Each row is where one point has got to under a steady rotation. How many steps took it there?
The counts run from 0 to 239.
[  5.0  34.1  -0.2  -4.1 -11.4 -21.6  33.0  -6.8  -3.7  24.3   6.8  -1.5
 -18.1  17.8  19.0  -5.2   4.9 -42.5 -42.3 -27.9   5.7  35.6   7.7  -7.5
 -11.0   0.9  -4.6   4.1   0.3   7.1 -35.8 -28.7 -14.9 -11.1  28.4   4.8
 -16.5  -2.2  -1.9   8.8  17.2  11.2  13.7  14.6  19.1  -1.2   2.3  -5.7
  11.3] | 207
[ 13.2  31.9   5.7 -11.3 -20.1 -34.5  12.9 -11.7 -20.8  20.0   1.2   3.7
 -19.7   4.8   6.5   6.0  18.9 -21.1 -16.7 -27.8 -12.4  24.5  20.8   1.4
  -6.1  -6.1  -5.0  21.2   5.8  10.3 -41.5 -33.2   2.6 -13.4  33.6  -4.0
  15.4 -20.0  17.2  -3.6   5.1  17.3   6.5   6.9  28.1  20.6  24.4 -10.4
  -4.4] | 1
[ 23.5  34.6  18.1 -38.1   0.5 -29.7  30.0  -3.1  -4.5  13.2  12.5   6.2
   6.4  16.0   6.9   8.9  13.7 -20.3 -19.5  -9.1  -8.9  23.0  -6.2 -19.2
 -15.4  11.7 -22.2  13.4 -16.0   5.3 -29.8 -33.6  -6.4 -11.8  40.5  -0.6
   5.0 -27.0   7.1  17.6  -0.3  11.9  -0.9   1.9  13.2  -4.7  17.7   3.5
  -0.5] | 221
[ -3.4  53.8 -32.3 -14.6  -1.2 -31.6   6.4 -28.9 -23.9  27.2 -11.2   7.1
   1.3  20.5  22.4   8.3  -6.6 -15.1  -9.7  -1.1  18.1  17.3  -8.1   4.3
 -21.1  12.5  -4.6   8.0  -1.4   5.1 -10.3 -33.7  -6.6 -22.0  25.2  -2.3
   3.3 -33.8  16.4  26.3  11.5  -6.7  -2.1  28.4  16.6   6.4  -9.6  -8.5
  -0.4] | 139
[ 27.4  32.6 -23.6 -19.8 -12.5 -22.5  19.2 -16.0 -19.7  -2.1   9.4   9.8
 -22.4   0.0   0.7  -7.7   4.3 -15.2 -11.3 -12.4  -4.4  23.4  20.5  -6.0
 -24.0   8.0   0.8   9.5 -12.9   7.5 -34.6 -39.8  -0.9  -7.5  35.8 -14.2
   1.8 -38.3   2.0  14.7  13.2  11.2   0.1  17.9  16.4  16.8  10.4  -5.1
 -17.2] | 173
[-17.8  41.5 -12.5 -14.9 -20.5 -18.6  22.8  -4.4  15.7  14.5  -0.6  -8.9
  -5.0  20.1  12.1   0.8 -30.4 -16.0 -35.1 -24.3  -0.7  11.5  -4.2  -6.0
  15.5   7.8 -27.3  24.3 -12.2  -0.1  -7.7 -30.0 -17.9 -14.3  41.3  17.7
   7.2  -8.7  11.3  13.1  -9.9 -13.5  11.6  23.5 -11.6  -2.4 -22.0  -5.7
  12.5] | 87
[ 12.8  21.5 -15.4 -22.8 -12.5 -37.0   8.0 -12.9  -2.4   4.0  10.4   4.6
 -16.0   8.0 -23.5   1.7  -3.5 -19.3 -24.7 -31.2   1.5  20.0  10.3   2.4
  -7.6  18.7 -19.0  23.2  -5.2   6.5 -44.7 -22.6 -13.0  -6.1  29.4  -9.4
 -13.7 -26.1  32.7  10.8   3.4  11.3   5.6  29.3  20.4  28.1   3.5  -6.3
  -3.8] | 10
[  5.9  49.5 -14.3 -36.9 -16.4 -28.5  27.4  -0.7  -8.1  11.8   5.5   2.7
   6.5  18.9  15.7  -5.4 -18.0 -10.0 -15.6   8.2  -9.0  19.9 -17.4 -16.9
 -15.1  12.6 -20.7  19.0 -23.3  12.7 -17.2 -31.7   3.6 -15.6  26.5  -2.8
  -0.5 -23.3  14.4  31.5  -0.6 -16.7 -15.3  24.4   6.9   2.7 -15.7   2.4
  -2.8] | 98
[ 12.0  32.0 -10.8 -35.6 -12.2 -41.9  22.4  -2.0 -13.5   0.3  -2.7  11.7
  -1.7  15.6  10.8 -13.0  12.9 -14.6 -34.4   3.8  -5.0  10.8  12.2 -16.4
 -11.9 -11.0 -19.2  31.5   6.8  -4.2 -33.8 -28.9  -1.1 -14.6  38.9   1.0
  15.3 -34.8  22.3  -6.9  -6.6  16.3 -11.2   8.0  12.2   9.7   8.6  -4.4
  -8.7] | 58
[ 22.9  14.5 -14.6 -21.3   1.9 -14.5  27.9 -12.9 -10.3  15.6  24.4  -3.3
 -12.2   7.5  -2.6 -26.1 -12.3 -10.0 -22.9 -15.5  -7.2  14.4  15.2 -12.4
  -9.1  14.7 -21.5   6.9  -5.0  13.4 -25.2 -47.7 -15.4   0.8  39.7  -3.0
   7.5 -27.3   5.8  14.4 -14.1  21.1  20.7   8.9  28.8  29.1   4.0  -6.8
  -3.7] | 175
[  3.3  40.7 -34.4 -17.2  -9.3 -22.8   3.6 -29.9   7.1   2.5  -0.9  -2.7
 -12.9   5.9   3.1  -2.1 -32.6   1.4 -14.1 -23.5   0.5   6.0   3.3   2.4
  -1.4  16.9 -27.3  20.3 -19.1   3.5 -11.4 -36.4 -15.1 -19.7  46.4   0.0
  17.4 -29.9  12.6  18.7 -10.9   3.7  14.2  22.6 -10.0   8.9   0.6  -1.9
  11.1] | 129
[ 10.7  36.9  15.6 -28.9 -14.0 -38.0  14.2  -3.0 -12.9  36.0  22.0   4.3
   0.9  11.8  11.6  23.8   9.1 -23.2 -10.7 -21.2   4.0  11.9   3.5  -9.4
  -5.7   7.9 -18.1   4.9 -25.6  10.8 -26.7 -40.3 -13.2 -13.0  38.7  -7.8
  -0.8 -13.7   2.1  32.8   6.3  -2.6   4.1  15.2  18.6   2.4  -0.3   6.7
 -10.0] | 213
[ 10.1  34.0  -1.6 -45.7  -6.8 -38.8  19.2  -6.0  -2.4   7.6  -0.8   5.5
  -0.5  19.3  -0.2  -4.6  -0.9  -3.7 -23.6  -5.3 -16.2   7.3  -4.4 -16.2
  -3.0   3.8 -29.6  32.7  -2.8   5.1 -28.5 -37.7  -1.2  -7.6  40.0   0.3
  26.1 -38.0  19.5   1.1 -11.5   9.8 -13.5  12.1   9.0  12.9   6.2   0.0
  -3.2] | 57
[ -6.0  47.8  14.5 -17.7 -27.5 -38.3   6.7   5.9 -10.4  25.5   0.0  10.8
   5.5  26.4   4.5  25.5  11.7 -24.6 -19.7 -11.6  -5.7  30.3  -8.9  -6.0
  -0.4   3.7  -8.8  24.3  -4.6   1.1 -20.5 -29.5   0.7 -19.6  19.6  -3.2
  -9.3   0.1  36.3  17.2   2.5 -15.2   2.1  25.3   1.0  -2.6   1.8  -1.1
  12.4] | 33
[-21.0  35.7 -38.8  -5.9  -3.7 -15.6  18.8 -31.2 -24.2  26.2   1.2 -11.8
 -14.1   9.2  11.1  -7.7  -9.7 -26.9 -28.6 -21.8   6.2  14.0  -0.9   8.2
  -5.6  -0.4  -3.9   0.7   3.5  -4.3  -2.7 -39.5  -5.7  -1.8  35.0   7.5
   2.1 -26.0  14.6   4.4   3.8   0.9  21.1  23.3  16.1  16.1 -23.5 -18.8
 -10.1] | 135
[  3.7  21.1  -3.3  -8.1 -18.9 -40.6   5.9  -8.0  -6.3  20.8  20.6   3.1
  -4.0  10.0  -1.4 -11.0   8.2 -20.9 -15.3 -41.9 -17.6  14.8  16.7   0.1
   2.8  13.1 -23.0  12.9   6.3  13.2 -35.2 -40.8   3.5  -0.8  35.6   4.6
  -1.5  -1.8  36.4   8.2 -18.2   7.5  20.1  18.3  18.3  32.7  14.8  -1.7
   2.3] | 3
[  6.3  25.3 -18.0  -1.6 -22.2 -10.2  11.4   2.5 -24.3  -1.8  10.5   9.2
 -11.3   6.4  -0.7 -27.4 -14.9   0.9 -30.1  -2.4  -9.7  16.8  11.3 -15.6
   5.4  15.5  -2.4  25.1  -3.4   8.1 -23.0 -50.3  -8.3 -11.1  40.2 -12.6
   0.5 -24.4  37.4   7.5 -17.6   2.8  21.9  31.9  11.3  22.1  -6.8  -5.5
  14.9] | 117
[  5.3  54.1 -20.8 -33.4 -18.9 -18.1  38.8  -6.8  -6.0  15.8   1.0  -1.4
  11.0  15.2  23.6   7.2 -13.4 -14.9 -13.6  -8.3  -4.6  18.2   2.0  -1.9
  -9.3 -12.1 -25.5   6.6 -17.5  -1.1  -2.5 -35.5   3.9   2.2  28.8   6.6
  26.1 -20.6  -1.0  12.8   4.7 -17.4   3.4  14.0   1.3  -2.2 -23.6 -10.3
 -22.9] | 96
[ -1.4  37.3  -6.0  -2.1   3.7 -16.7   8.8 -25.8   1.9  32.3  -6.3  -1.1
   4.4  19.5   6.8  19.7  -6.4 -12.4 -14.4 -34.8  -4.4  21.5 -15.6   1.9
   6.0  12.4  -7.6   7.5  -3.1  -6.1  -5.6 -42.2 -20.2 -20.0  42.6   7.6
  18.4 -11.3  26.8  14.6  -9.0   5.8  35.4   7.4   5.5   5.9  11.0  -7.2
  21.1] | 194
[  7.3  37.7 -26.3   3.2 -19.0  -0.1  26.4  -9.9 -18.3  10.3  -3.1   3.5
 -18.8   1.7   8.7 -22.5  -5.6  -4.0 -28.9 -16.5 -16.3   9.5  23.9  -3.5
  11.2 -10.3   5.4  18.5   3.6  -3.4 -10.0 -55.6  -3.7 -10.9  48.0   5.2
  26.5 -21.0  18.5  -3.9 -10.0   7.6  28.3  12.8   2.7  10.1   2.7 -15.6
  -7.0] | 119
[ 16.0  44.2   3.6 -11.6  -3.2 -15.1  19.2  -9.6  10.2  34.9  11.1  -5.1
  -5.2  16.8   7.5  19.2 -29.8 -14.5  -8.3 -46.2  -8.0  30.0   1.5   5.1
   5.9   8.9 -19.1  -4.9 -15.8   1.6 -11.5 -32.1 -17.2 -18.4  29.4   5.4
  14.5  -8.2  -1.8  19.5   9.7   0.4  31.8  14.6   1.7   9.3   1.2  -9.2
   7.1] | 202
[ 16.4  37.0  -6.9 -10.6   3.5 -23.6   4.8 -17.4 -18.9  15.2  -3.8   4.3
 -15.6  15.5 -10.1   7.8  -7.1 -15.9 -10.8 -10.5   2.1  33.9 -10.9  -8.0
 -20.9  25.4   0.0  17.7  -5.2   1.6 -20.2 -26.2 -13.4 -25.0  25.2 -10.5
  -0.7 -37.1  21.6  21.5  12.6  13.7  16.1  30.3  20.2  31.5   8.6 -10.3
  11.4] | 189
[ 11.6  45.6   0.8 -24.9  -1.9 -29.7  12.1  -8.9  -6.8  20.6  -4.5   9.1
  -2.3  19.0  -0.6  30.8  -2.9 -19.4 -17.9 -18.9   4.4  28.1 -11.2  11.3
  -8.4  -6.6 -12.8  17.1  -7.3 -16.8 -22.6 -11.6 -14.9 -19.0  19.9  -1.6
  15.8 -32.9  15.9  11.8  24.7   5.1  13.7  29.8  -5.8   7.5   6.5 -15.8
 -10.2] | 24
[ 15.0  32.6  -2.7 -31.2 -18.1 -23.4  36.7 -15.5  -6.3  15.4  11.4   9.0
   6.4  17.1  -4.4  -0.1  25.9 -21.6 -11.3 -22.5 -16.2  18.3  12.5   7.3
  -9.1 -12.1   3.8   3.3  -8.7 -15.7 -11.1 -51.3  -2.1   7.0  32.1  -0.8
  19.1 -12.2  19.6  -2.5   3.5   0.9  24.3   0.3  11.6   2.5   9.3 -20.8
 -14.1] | 226
[ 14.3  25.6 -21.9 -25.1   4.5 -10.1  34.6 -23.2 -14.3  10.4   7.9  -6.3
 -10.2   4.3   6.4 -15.2  -3.2 -14.7 -20.7 -30.2  -5.8  14.6  18.2  -1.8
 -11.4   7.2 -15.9  -1.7  -1.4   1.8 -16.4 -56.1  -7.1   8.3  43.0   6.3
  13.7 -29.8   5.5  -0.1   1.4  24.7  28.5   4.8  24.7  22.2   3.1 -12.3
  -9.2] | 176
[  8.1  37.6  -4.7  -2.0   3.4 -12.9  30.4   9.1 -33.3  40.4   0.8   8.2
  -5.5  17.6  30.4   6.1  -3.3  -9.6 -32.0  -1.3  11.3  19.2  -1.0 -13.9
   0.1   5.6  -3.1  -1.3   1.6   8.1 -14.2 -36.1  -9.5 -25.8  31.5  -6.0
  10.9 -26.7  13.0  19.4   6.4   6.0  20.9  17.9  26.5   8.8  -7.1  -4.1
   5.1] | 149
[ -7.5  21.0 -21.2  -4.2  -5.0 -27.9  12.5 -11.7 -21.9  22.8  14.0  -3.5
 -19.0  10.2  10.8  -3.4 -20.6  -8.8 -35.0 -18.4  14.7   3.2   8.5 -10.1
  -4.1  18.3 -17.1  12.4   6.3  14.0 -22.6 -35.7 -23.8 -19.4  41.5  -5.8
   3.7 -30.7  20.6  22.2  -9.1  14.7  11.0  22.9  23.2  24.5 -17.5  -5.3
   0.2] | 133
[ 11.9  47.8  -1.8 -41.4 -11.5 -24.7  37.9  13.7 -11.0  12.5  13.5  13.8
   3.6  22.0  23.8  -7.7 -18.9  -2.9 -29.1   7.5   2.0  12.5  -4.3 -21.7
  -6.5   5.5 -24.1  18.5 -21.0   9.1 -19.5 -31.4  -4.1 -14.7  28.9  -6.0
   9.0 -28.1   4.0  23.5  -2.2   1.1  -7.1  21.7   8.4  -0.6 -14.0   8.3
  -3.4] | 99
[  5.3  51.5  -7.8  -0.9  -9.5 -21.0  -3.1 -23.9 -12.7  27.8 -13.0   9.4
  -7.3  18.6   7.3  27.7  13.1 -27.0  -6.6 -25.5   4.8  29.4  -6.8  12.4
 -15.0   9.0   9.6   7.1  -5.2  -2.9 -18.1 -34.7 -10.3 -35.4  33.8  -3.8
   4.7 -17.9  16.0  17.5  19.0   0.6  13.6  25.6  13.0   3.3  15.6  -4.7
  10.5] | 196
[ -3.8  24.1 -18.2 -29.2 -10.1 -35.1  26.7  -5.3 -15.9  15.7  17.1  16.1
   4.3  11.7  -1.4 -10.9  14.3  -4.6 -36.4 -15.7  -1.9   4.5   7.9  -4.8
  10.3  -1.1 -31.4  23.9  10.4  -8.3 -13.7 -43.4  -0.5   4.2  38.8  -0.4
  18.8 -17.9  38.4  -8.1 -23.0   7.8  17.7  11.0  11.0   4.8  -1.6 -12.5
  -7.9] | 61
[  7.3  45.8   7.9 -24.8 -32.0 -24.8  21.3  16.4   2.3  14.5  19.0   2.5
   3.6  15.6  -6.7   7.9 -15.3 -10.4 -22.1 -31.4 -19.0  31.6  -0.1   6.1
   6.5   4.9 -10.5  13.1 -19.2  -6.6 -18.1 -29.8  -3.5  -1.5  19.7   0.6
  -5.6   2.4  30.5  15.0  -3.4 -16.2  29.9  26.5  -3.4   5.7 -14.7  -7.4
   6.6] | 37
[  0.3  46.9  -9.2 -37.3   0.3 -30.3  12.8 -14.5   9.2  18.4  13.4   7.9
  12.0  24.0 -18.0  25.0  -4.5 -20.3 -15.6 -36.7   2.0  18.9 -15.1  13.6
   0.0  15.1 -30.3   6.0 -14.2 -18.4  -7.8 -23.9 -14.0  -7.5  20.7  -1.4
   2.5 -20.7  34.1  10.2   3.5  -6.0  17.2  20.3  -3.8   9.7  -6.2 -20.5
  -1.3] | 22
[-14.9  45.1 -22.8 -18.2   4.6 -23.9  17.1 -25.1 -10.3  35.3  -1.2  -5.7
   3.5  18.7  20.9  13.1 -17.5  -1.3 -10.4 -17.9   5.2   3.9 -13.6   5.7
  -2.9   9.1 -24.2   3.2  -9.0   2.6   4.6 -46.6  -7.2 -16.3  45.2  10.9
  20.9 -20.6  10.3  26.5  -9.8  -1.2  13.8  13.0   8.6   3.6  -8.6  -9.3
  -9.1] | 137
[ 20.6  40.9  -4.5   7.4  -8.9 -16.3  18.5  -3.4 -21.1  27.4  10.0  10.0
  -7.2  17.7  15.1  16.2  -4.8 -25.8 -24.1 -38.3  15.5  31.5  16.6   9.1
  -2.0   3.1  -7.2  -2.1   1.2   1.0 -24.1 -19.8 -11.1 -17.2  16.7 -10.9
   3.4 -12.3  21.5  14.8   8.4  10.6  36.8  28.0  21.4  10.5   8.5 -12.8
  -3.5] | 199
[-11.4  27.6  -4.3 -21.3  -2.5 -49.3  10.1 -10.9 -14.7  23.1  10.1  13.0
   4.2  26.6  -1.3  10.3  10.2 -27.4 -24.6 -20.1   6.2  18.1  -5.9   3.3
 -11.9  17.4 -25.6  14.6   7.8  -1.3 -24.7 -23.8  -3.3 -13.9  23.7  -0.4
 -10.6 -13.5  41.0  11.8  -1.7   9.7   4.9  25.4  26.1  19.1   1.4  -7.4
  -0.1] | 18
[ 16.6  39.0  -4.7 -44.5  -8.7 -24.6  38.3 -21.2   4.9   9.3   4.4  -7.5
   3.7  22.5 -11.4   5.5   5.4 -30.6 -11.1 -15.7 -24.0  34.9  -7.7  -0.5
 -22.2   6.9  -4.9   7.0 -15.9  -3.2 -25.9 -39.9  -8.7  -0.4  32.4   3.6
   1.7 -15.2  -0.6   7.4  17.3  -2.7   6.7   8.0  -0.4  -2.1   1.7 -17.2
   2.5] | 219
